In the rows, zero is written as 128.
The rows of M fall into several groups, which share some directions, and each row is roughly a mix of its group's hidden directions.
M (125 x 11):
[[139 131 130 152 134 143 153 154  79  98 168]
 [164 164  93  89  99 149 141 132 109 122 131]
 [103 123 104 138 190 164 123 120 146 121 142]
 [157 108 115  80 120 130 160 137 108 105 165]
 [144 123 133 148  97 146 169 140 115 171 164]
 [130 139 116  64 158 151 151 122 120 119 153]
 [146 135 146 108  76  89 133 124 138  87 133]
 [135 118  71 103 130 160 134  87 131 109 128]
 [130 148 164 152 143 159 128 145 157 157 170]
 [ 95 168 128 110 128 147 116 115 150 157 174]
 [143 112 167 135 143  98 132  78 147 138  97]
 [103  97  95 123  79 123 118 124 115 171 127]
 [142 142 116 134 184 117 135  78 116 109 109]
 [115 102 122 123 175 130  85  92 139 157 130]
 [121 160 137  83 130 148 177 130 125 112  99]
 [159 157 111 156 136 162 166 143 104 101 134]
 [143 135  92 128 152  97 120  73  98 130 120]
 [129 149 132 124 108 153 112 111 169 148 184]
 [141 119 179 154 155 139 139  83 139 149 135]
 [159 106 155 152 140 105 103 152  80 119 139]
 [138 166 154 156 105 111 107 116 152 137 173]
 [105 175 165 102 135 154 119 145 160 144 132]
 [ 92  87 169 103 120 131 106 119 133  94 117]
 [117 131 130  96 173 140 140 123  99 114  76]
 [ 61 111 136 107 106 146 133 122 143 107 145]
 [168 143 140 110 122 158  93 152 107 168 139]
 [142 158 161 116 105 144 162 129 165  90 117]
 [115  92 100 147 122 103 141  81 140  90 128]
 [130 147 129 125 127 133  69 149 126 174 100]
 [130  97 162  95  94 126  96 135 127 140  88]
 [155  93 146 107 134 123  80 122 113 151  92]
 [137 152 122  94 184 125 145  94 126 102 124]
 [158 134 194 126 113  97 150 141 138 127 125]
 [107 139  98  70 153 133  98 149 139 140 138]
 [123 124 153 129  80 123 163 145 111  95 165]
 [ 83  93 173 141 133  96 128 124 135 111 107]
 [ 92  72 120 133 120 131 152  99 108 114 105]
 [102 109  97 136  81 125 136 148  91 152 147]
 [ 95 138 156 116 100 162 123 168 146 159 115]
 [ 69  91 105 110  94 134 122 118 122 136 131]
 [143  96 151 120 140  82 123 114 109 141  80]
 [185 114 112 141 151 137 127 101  83 130 135]
 [147 161 134  98 152 164 100 136 129 154 165]
 [131 126 162 121  98 128 141 175  91  93 120]
 [136 173  88 107 110 143 138 116 174 136 135]
 [146 151 141 164 101 131 138 159 161 130 173]
 [147 157 115 128 117 103  93 109 131 144 185]
 [121 106 141 163 124 114 111 150  87 157 169]
 [120 128  95  89 142 126 122 117 133 172  81]
 [173 150 181 105 112 111 145 134 139 145 123]
 [133 117 145 126 151 116 170 136  89 110  79]
 [155 157 162 150 162 134 149  90 122 112 104]
 [106 114 152 160 106  97 140 164  93 109 149]
 [108 152 112 141 135 149 131 187 124  89 146]
 [100 133 140 175 131 115 184 132 125 110 148]
 [133 156 155 142  91 130 167 124 174 147 125]
 [121 148 113  73 115 144 167 135 102 114 103]
 [ 63 159 128 129 132 124 137 100 161 134 132]
 [173 147 142 106 178 134 143 111 118  98 125]
 [146 148 131 103  64 138 128 164 123 143 121]
 [189 144 155 113 112 142 130 140 131 143  90]
 [121  87 143 158 110  80  93 134 129 114 144]
 [111 160 106 103 159 135 127 105 181 129 108]
 [ 99 127 108 132 154 132  96 114 139 183 158]
 [119 116 120  79 141 129 108 180 137 123  93]
 [ 89 135 104 124 159 145 101 136 168 165 119]
 [121 142 162  95 142 115 153 122 127  84  87]
 [164 157 120 123 139 168 154 142  83 111 133]
 [119 155 146  71 128 129 175 110 127 111 131]
 [152 165 110 100 142 145 121 112 167  86 136]
 [158 113 111 120 143 103 126  99  95 115  75]
 [143 145 143 118 132 134 168 113 159  89  83]
 [138 131 105  90 169 143 150 108 123 106 171]
 [139 109 178 161 165  98 111 119 138 127 110]
 [100 133 144 101 141 101 136 115 154  93  80]
 [124  83 138 143 138  80  85 133 119 141 111]
 [ 92 127 111 110 116 174 132 104 150 157 160]
 [ 78 111 133 105 129 147 171 117  98 104 119]
 [149 134 191 159 139 121 117 139 143 114 158]
 [121 126 140 195 102 119 146  94 131 128 144]
 [116 110 136 155 124 165 175  99 100 140 105]
 [157 168 160 129 148 169 131 123 149 147 155]
 [171 154 145 103 117 153 145 119 158  91 108]
 [ 80 107 126 170 132 119 126 141 161 113  96]
 [151 139 140 119 127 116 172 127 100  82  92]
 [142 118 123 134  94 127 177 100 146  94  98]
 [114 123 125 165 121 145 110 163 119 107 184]
 [162 163 159  70 116 123 137 137 121 125 137]
 [153 134  94 138 133 124  99  95 105 153 173]
 [ 87 127 126  96 105 101 119 157 144 131  82]
 [113 175 171 107 148 126 133 130 160 115 100]
 [127 118 143 185  95 100 103 139 138 135 100]
 [115  96 107  98 146 123  95 103  84 126 103]
 [102 144 157  87 151 144 124 131 115  76 120]
 [130 161  98  98 127 156 145  80 148 114 112]
 [157 169 129 110 110 144 185 117 135 115 113]
 [127 101 147 147  90 136 146 154  78 122 153]
 [ 96 145  93 107 124 155 106 157 152 161 150]
 [133  98  92 158 139 104  90 148 148 110 157]
 [113  96 128 142 173 116 113 149  87 121  94]
 [155 124 123 119 113 104 142 136 116  71  85]
 [124  92 167 130 165 144  99 125 101 162 125]
 [ 91 115 142 152 114  99 147 141 164  92 100]
 [166 155 122 112 112 123 152 120 159  88  92]
 [150 164 144 104 167 126 101 125 170 118 109]
 [127 146 140  55 114 128 131 155 123 136 110]
 [149 171 134 148 107 122 154 175 112 119 154]
 [115 111 125 149 175 146 161 119 149  83 138]
 [152 102 138 144 106 114 128 151  77  88 142]
 [102 127 125 193 150 123 121 105 158 115 135]
 [ 82 141 144  86  92 124 158 142 149 126 130]
 [148 126 165 172 159 103 161 113 139 124 105]
 [133 108 104 179 121  85 100 112 121 128 103]
 [126 152 147  95 166 132 151 144 127 122  75]
 [112 158 101 121 133 170  95 137 154 130 169]
 [103 140 142 142 115 120 183  79 128 113 131]
 [128 100 161 155 106 128 143 131  90 103 171]
 [127 103  91 172 133  95 101 163 123 129 115]
 [165 133 147 155 114  84 141 149 116  88 114]
 [121 184 117 130 128 124 140 126 185 129 150]
 [107 132 127 122 179 173 114 157 100 142 132]
 [120 125 107 135  90 137 158  83 171 120 144]
 [115 114  90 112 136 115 137  88 153  99  86]
 [131 162 145 139 168 166 169 154 129 124 115]
 [ 90 118 150 159 111 108 151 141 165  96 107]]

Here is one row of each group, with its name. Which group are the others in?
[116 113 136 139  89  80 148 169 151 141 122] => <122>
[151 153 117 141 178 112 130  99 166 141 106] => <124>
[ 75 131 105 117 127 147 130 105 114 169  99] => <108>

[150 122 185 149 128 114 148 155 101 102 140] => <122>
[116 121 160 113 174 120  91 159 131 158 108] => <122>
[154 116 102 148 164 129 109 124 137 106 183] => <108>
[159 121 132 115 184 148 100 129  98 146 109] => <124>
[122 143 132  88 172 109 134 133 147  90  96] => <108>
[123 135 112  78 106  91 140 129 138 106 170] => <108>
[158 182 123 120 138 103 119 174 128 127 108] => <124>
[109 144 118 125 165 129 163  69 119 116 117] => <108>
[130  74 119 130 122 123  97  74 139 127 137] => <124>
[101 144 122 155 115  76 129  96 157 107 146] => <108>
[106 140 133 101 168 171 108 163 154 137 126] => <108>
